128 stands for zero in the data rows.
Some points, one per row:
 96  89 116 115 108 139 157 122 134 123 142
150 151 137 136 155  83 125  99 106 108 136
173 162 151 147 138 109 115  92  78 116 140
148 178 178 173 144  99 120 115 131 117 137
119 121 103 106 109 169 137 146 151 148 105
131 157 189 189 169 102  78 101  96  98 132
160 173 167 148 150 115 133 136 130 157 133
115 117 109 121 113 133 117 125 114  89 164
142 126 120  78  67 144 158 106 142 158  94
114 120 117 101  92 130 162  83 113 118 115
162 154 141 136 136 123 132 123 132 137 107
126 107  92  96  87 140 150 120 124 130 146
139 147 160 164 173  98 109 116 101 101 151
Then 10 other points, each followed by its number:
 78 112 120 124 131 119 112 127 118 128 121 0
133 164 154 141 128 120 136 103 145 140 116 1
120 116 127 105  99 150 133 124 144 141  99 2
125 118 115 111 106 162 142 153 148 135 117 3
127 102 115 108 102 151 145 141 138 132 120 4
113 129 144 137 139 101  87  89 107  99 138 5
135 108 108 103 117 131 129 134 108 119 124 6
155 144 133 115 124 143 123 132 141 160  83 7
157 169 164 155 148 117  94 127 117 120 122 8
106  94 119 120 112 134 118 123 116 115 133 9
Which of these numbered points is nearest to each point below, ignoring the direction in which the first points spread most? Its number follows each.
129 122  83  83 129 124 160 114 110 114 157 > 6
144 155 169 157 160 113  89 139 102 109 153 > 4
118 115 135 116 127 125 110  67  67 107 126 > 5
149 146 148 160 189 105 103 155 111 113 148 > 4
 94 111 126 143 142 120 115 173 140 123 130 > 0
151 139 131 114  98 129 189 105 167 144 134 > 1
Here are 10 other points, each followed by its number:
102 106  89  87 103 148 147 129 127 127 150 0
178 189 162 133 132 132 122 140 146 164 102 1
167 150 129 130 153  96  92 143 129 129  96 2
 98 124 155 146 146 112 105 108 125 122 127 3
117 127 123 133 123 136 154 151 169 146 139 4
145 148 157 142 147 121  98 129 123 129 101 5
 89 103 107 140 141 115 128 154 120 102 178 6
189 153 132 125 129 133 155 144 160 149 136 7
147 143 136 138 162  94 119 133 115 110 154 8
103  96  96  98 105 146 136 164 147 133 113 9
Which of these numbered points is nearest to each point below, ignoring the direction in which the first points spread most? Its number follows each.
116 109  78 122 111 157 173 178 173 143 147 > 4
133 114 118 107  94 178  83 126 135 162  67 > 5
136 135 153 167 134 126 127 145 149 125 141 > 4
109  92 105 117 115 173 135 162 139 136 125 > 9
110  99  98 113 110 149 141 141 129 127 141 > 0
 87 110 130 158 143 110 131 118  83  78 173 > 6
